Each row has a name. Each question is about the rows just above it. Places in a row count from 0.

E: [107 143 145 148  76 142 144 135  72 120  95 121 132 135  91  83 123  84
 154 116 112  71 133 134  69 124  80  88 113 117 118 151 129 110 148  88
  70 123  83 133 141 105 138  77 133 144 111 144 136  99  83]
A: [119 152 155 156  78 153 153 154  69 122 108 134 147 152 101  97 147  97
 156 124 110  84 147 147  76 134  94  88 124 115 134 162 150 132 153  95
  91 123  86 138 144 101 148  95 147 150 131 146 148 116  86]
W: [153 121 122 113 140 118 141 122 190 141 157 133 121 121 167 173 133 173
 109 141 151 189 125 122 192 140 175 177 143 144 139 110 124 140 118 174
 186 138 182 125 124 163 117 176 128 112 144 115 128 157 183]
Y: [109  94  76  86 177  85  91  79 167 120 119 126 102  97 145 169  93 165
  86 118 133 185  79  95 183 109 120 156 120  97  89  95  79 100  72 163
 182 108 124  82  84 101  91 173  86  92 121  98  81 147 171]
G: [ 91 175 154 172 138 148 178 152 138 165  73 150 156 127 146 134 125 138
 170 156 159 130 141 166 130 105  56 147 154 104 116 166 147 101 162 144
 124 166  59 134 181  88 158 128 171 158 159 171 137 150 147]
L: [125 158 162 163  95 157 158 174  74 120 120 147 163 169 118 126 172 105
 154 133 106 112 160 157 101 136 113  99 146 104 152 174 168 154 162 108
 128 124  88 146 151  90 157 120 173 156 147 123 156 134 100]
S: [125 158 162 163  95 157 158 174  74 120 120 147 163 169 118 126 172 105
 154 129 106 112 160 157 101 136 113  99 146 104 152 174 168 154 162 108
 128 124  88 146 151  90 157  98 173 156 147 139 156 134 100]
Every place of [141] in W: => 6 9 19
At which places does G hold [147]? => 27 32 50
Places of [133] in row E: => 22 39 44
Every place of [124] in W: => 32 40

F: [126  93 156 118 124  94 134  98 151 133  99 127  88 101  78  77  88  90
 111 134 154 119 132 108]
C: [111 158  66 120 114 157  98 152  73  62 150 109 166 147 181 182 167 165
 132  98  69 121 101 106]
K: [132 128  94 137 137 128 105 132 132  93 137 132 132 124 137 137 132 132
 118 106  95 114 107 120]
U: [119 106 131 116 106 106 122 107 107 133 108 120 107 109 100  99 104 105
 113 122 106 138 106 112]
V: [129  91 164 121 128  93 138  96 159 168  98 131  86 100  74  72  86  87
 112 139 162 121 137 108]
Places of [132] in row K: => 0 7 8 11 12 16 17
Places of [107] in row U: => 7 8 12
At which places does K hold [137]? => 3 4 10 14 15

D: [185 139 130 180 182 127 131 130 195 174 181 131 136 133 140 187 132 172
 140 134 183  88 132]
N: [163 188 183 187 197  82  82  82 181 156 164  82  91 185 188 164  84 164
 102 185 185  84 185]
Q: [ 85  83  87  69  62 159 159 159  73  89  69  90 151  87  83  86  87  88
 138  85  70 157  87]
M: [ 82  72  79  79  56 170 166 168  65 102  74  80 168  78  70  81  75 101
 167  78  74 165  77]
R: [132  94  90 108 106 163 161 163 123 128 109  91 159  89  94  89  92 126
 152  91 111 160  89]
Z: [174 178 174 173 195  89  79  91 182 174 186 178  96 175 178 174 173 163
 103 175 185 178 178]
X: [178 168 157 180 194 102 106 104 194 163 181 159 105 159 167 179 162 164
 109 159 182 108 159]
T: [ 84  76  80  65  58 166 164 166  67  93  66  84 160  78  74  85  80  92
  85  77  67 162  79]
B: [180 118 114 118 159 145 147 146 177 177  83 113 155 116 118 181 111 177
 161 118 177 148 114]
Every place of [177] in B: => 8 9 17 20
Places of [89] in row R: => 13 15 22
At which places does M hold [78]? => 13 19
Every place of [174] in Z: => 0 2 9 15
At which places does N hold [84]? => 16 21
At which places does N hold [188]? => 1 14
At which places does N hold [82]? => 5 6 7 11

voze: [125 122 122 122]
Veta: [122  71 123 123]
vepug: [115 114 127 114]
lupil: [114  98 104 115]
kilap: [139 136 139 140]
lufud: [125 122 163 122]
tuv: [114  98  97 115]
gaz: [115  78  92 117]
debob: [124 184 162 121]
Mumu: [116  73  89 118]
Every place of [122] in voze: => 1 2 3
Every place of [114] in vepug: => 1 3
Places of [139] in row kilap: => 0 2
At which places does lufud hold [122]? => 1 3

Vavem: [106 178  57 141 181  69 137 147 133 135 196 196 169 109 192 183 118  85
 158]
dega: [ 70  91 159 110  72 142 190 154  56 141 193 203  76 171 182 129 160 132
  96]
sir: [ 56  81 119 119 201  81  81 172 140 140  55 146 140 135  81  68  88 156
 104]
gemap: [179 139 134  56  91  69 203 113 105 184 173 165  65 181 139 159 134 141
 145]
Every place of [159] in gemap: => 15
Places of [140] in row sir: => 8 9 12

Roga: [ 90 142  90 142 142 142]
Bek: [134 143 143 154 141 143]
Dape: [136 150  73 196 146 121]
Gop: [124 143 123 175 141 123]
tuka: [133 117 133 117 124 130]
zofi: [137 152  66 201 148 118]
Places of [117] in row tuka: => 1 3
Every place of [143] in Bek: => 1 2 5
At which places does Gop hold [123]? => 2 5
Every place of [90] in Roga: => 0 2
Every place of [142] in Roga: => 1 3 4 5

zuno: [105 169 108 164 103  75 144 148 131 150 134 153]
teno: [ 98 164 171 139 139 175 163 124 159 178 101 179]
vuv: [109 184 100 101 145 181 180  73 112 109 172 112]
Musad: [ 92 179 170 167 159  92 173  74 134 141 162 135]
Lig: [ 95 178 149 117 164 173 132 170  80  98  72 128]
puzi: [ 75 130 101 166 123 132 132 162 131 150 156 151]
Gopaf: [ 78 181 103 174 133 110  79  82 156 166 177 176]
Nivol: [ 95 178 149 117 164 173 132 170  80 153  72 128]
ruze: [180 129  74 162 179  88  74  99  86 178 162 130]
Every place of [162] in ruze: => 3 10
At which places does vuv hold [100]? => 2

J: [192  99 110 192  99 192 111 193 192]
P: [155  79 172  96 133  66 141  72 131]
H: [101  79 101  79  79  79 168 102 101]
Places of [79] in row H: => 1 3 4 5
Every place of [192] in J: => 0 3 5 8

lep: [ 75 133 125 125 132]
voros: [ 77 130 117 129 131]
tuf: [128 128 128 128 128]
kupi: [ 77 134 117 133 130]
rap: [188 138 136 120 126]
ror: [116 116 116 130 116]
teg: [ 69 122 136 136 136]
rom: [187 129 187 126 135]
sovo: [ 70 129 129 132 126]
Places of [187] in row rom: => 0 2
Every place of [133] in lep: => 1
Every place of [128] in tuf: => 0 1 2 3 4
Every place of [136] in teg: => 2 3 4
Every place of [117] in kupi: => 2
Places of [131] in row voros: => 4
Every place of [116] in ror: => 0 1 2 4

zapo: [ 93 137  73 108 130 151 113 177 121 102  68  64 127 162 102]
Zokoz: [121 141  84  87 182  88 155 110 187  99 192 137  82 160 124]
paran: [144 152 165 159 156  79 139  72 130 113 141 190 136 167 143]
mitav: [ 93 137  73 108 130 151 113 177 121  96 117  67  91 191  78]
zof: [123  78 185  80  66 114  69  66 147 177  79  79  78 101 136]
vefe: [167 167 176 190  64  98  90 168  77  73 100 180  76 138 172]
diga: [180 158 100 114 156 171 101 181 175  71 102  91 176 126 178]
Geti: [139 114 157 112  92 156  71 156 116 171 124 143  94 164 152]
kene: [139 114 157 112  92 139  71 156 116 171 124 143  94 139 152]
nez: [121 141  84  87 182  88 155 110 187  99 192 137 168 160 124]
Places of [79] in row zof: => 10 11
At which places does vefe hold [100]? => 10
Every place of [139] in kene: => 0 5 13

Tuse: [162 147 136 122  96 121 147 119 122 148 133 102 131 145 113 156  92 142
 157 102 175 162 140  88  77  88 163 146 148 104 158 104 101 150 127 165
 126 128 114 164 155 134 151  99 126 110  99 133 120 105  78  81  84 167
 109 155 118  93 156 163]
Zelom: [131 107 160 130 102 119 173  98 118 119  75 127 141 131 148 114 145 169
 118 111  58 117  86 149 200 151 129 146 136 146  89 139 119 102 101  74
 105 189 109  84  78 147 173 122 165 152 123 130 117  93 145 171 136 122
 124  91  94 100 129  91]
ferag: [148 164 140 145 123 138 170 141  94  79 144 135 170 139 129 111  93 169
 124 111  86 145 124 136 127 150 189 194 169 111 120 112 111 141  98 130
 109 170 145 155 101 180  77 120 123  92 150 151 115 123 115 138  89 137
  99 169 116  85 160 125]
puvir: [123 118  94 128 158 139  83 162 118 131 185 132 118 124 109 138 111  87
 135 147 193 137 170 111  58 110 129 113 121 111 165 118 139 154 153 181
 151  67 151 173 175 112  81 134  89 101 133 127 139 165 114  88 120 131
 131 141 164 157 127 163]
Lilun: [131 107 160 130 102 119 173  98 118 119  75 127 141 131 148 114 145 147
 118  96  58 117  86 149 200 151 129  86 136 146 152 139 119 102 101  74
 124 189 109  84  78 147 173 122 165 152 123 130 117  93 145 171 136 122
 124 116  94 152 129  91]
Gepa: [112  95 118 111 129 117  90 114 160 177 112 119  88 119 126 147 158  91
 134 141 172 115 133 117 125 104  73  66  91 143 138 141 142 118 157 129
 145  88 110 105 156  79 173 135 133 162 108 106 140 149 136 115 161 122
 154  90 138 166 100 134]
lugon: [108  99 110 113 139 121  80 123 160 173 125 123  88 116 124 145 157  82
 132 148 178 114 140 118 116 106  72  64  89 141 142 141 146 121 161 136
 150  77 117 112 162  77 166 137 125 156 108 107 143 158 139 112 163 119
 156  92 147 174  98 137]
Places of [98] in row ferag: => 34
Places of [152] in row Lilun: => 30 45 57
Places of [92] in row Tuse: => 16
At which places does puvir hold [118]? => 1 8 12 31

Riral: [125  96  71 115  99 129 161  78 119  95  96 129 116]
Pevad: [139 140 142 139 140 138 136 141 139 140 137 141 138]
latol: [139 141 141 139 139 139 137 142 139 139 137 142 138]
Pim: [139 140 142 139 140 138 137 141 139 140 137 141 138]
taga: [130  97  69 119 101 135 171  76 123  95 164  80 120]
kekin: [115 143 166 125 141 111  81 160 121 147  87 157 125]
Kun: [112 139 162 122 137 109  79 156 118 142  85 153 122]
nili: [117 111 106 115 112 118 124 107 115 111 107 108 115]
Mar: [137 139 142 139 140 137 135 141 138 141 136 140 139]
fole: [113 121 128 116 120 112 103 126 114 122 119 125 116]
fabur: [118 106 115 114 107 120 115 114 115 106 130 118 115]
nel: [105  98  69 121 101 137 174  76 125  96 167  80 121]
Places of [106] in row fabur: => 1 9
Every place of [95] in Riral: => 9
Places of [139] in row latol: => 0 3 4 5 8 9
At which places does nili hold [107]? => 7 10
At which places does fabur hold [118]? => 0 11

Mekud: [133 136 119 115 133 115]
mape: [114 114 114 160 114 114]
soli: [113 145 113 137 113 113]
Places of [113] in row soli: => 0 2 4 5
Every place of [114] in mape: => 0 1 2 4 5
Every place of [136] in Mekud: => 1
Every place of [137] in soli: => 3
At which places does Mekud hold [133]? => 0 4

lof: [ 60 139 189 175 138  60]
Ranin: [ 60 115 189 114 150 181]
ludi: [174 146 174 146 174 146]
Every place of [60] in Ranin: => 0
Places of [175] in row lof: => 3
Every place of [174] in ludi: => 0 2 4

Vid: [149 103 113  92 103 142  85 139 105 157 140 120 104  99 121 100 143 110
 115 124 161]
zun: [104 136 114 138 123 115 148  97 138 102 120 156 146 128 146 148 114 148
 148 161  99]
Sepek: [148 110 130 197 101 168 179 137 100 157 110 107 109 110 140 132 142  92
 194 137 194]
lomeb: [100 143 136 174 130 147 170 119 100 128 159 100 136 136 151 100 136  99
 150 136 101]
vaku: [ 82 136  58 101 156  72 108  62 110  74  61 173 159 121 118 159  89 167
 115 174  84]
nofug: [158 120 150  93 100 166 102 155 148 150 164 112 128 136 117 117 124 110
  88 112 137]
lar: [131 132  76 157 140  87 142 104 109 127  78 159 169 139 110 169 107 156
 179 153 148]
semo: [ 85 109 131 151 172  80 137  98 147  86  80 107 114 113 113 120 106 155
 147 108  95]
zanan: [145  98  77 111 106 156 103  95 107 163 159 125 126 100 144 126 144 122
 116 156 161]
Zorig: [104 152 154 112 195  98 148 136 172  72  87 153 144 145 116 147  89 185
  94 132  69]
ravop: [ 78 149  58 143 104  93 159  59  81 115 107 165 153 142 156 161 142  95
 117 170 129]
At which places does Sepek hold [110]? => 1 10 13
Every place of [136] in lomeb: => 2 12 13 16 19
Places of [148] in row zun: => 6 15 17 18

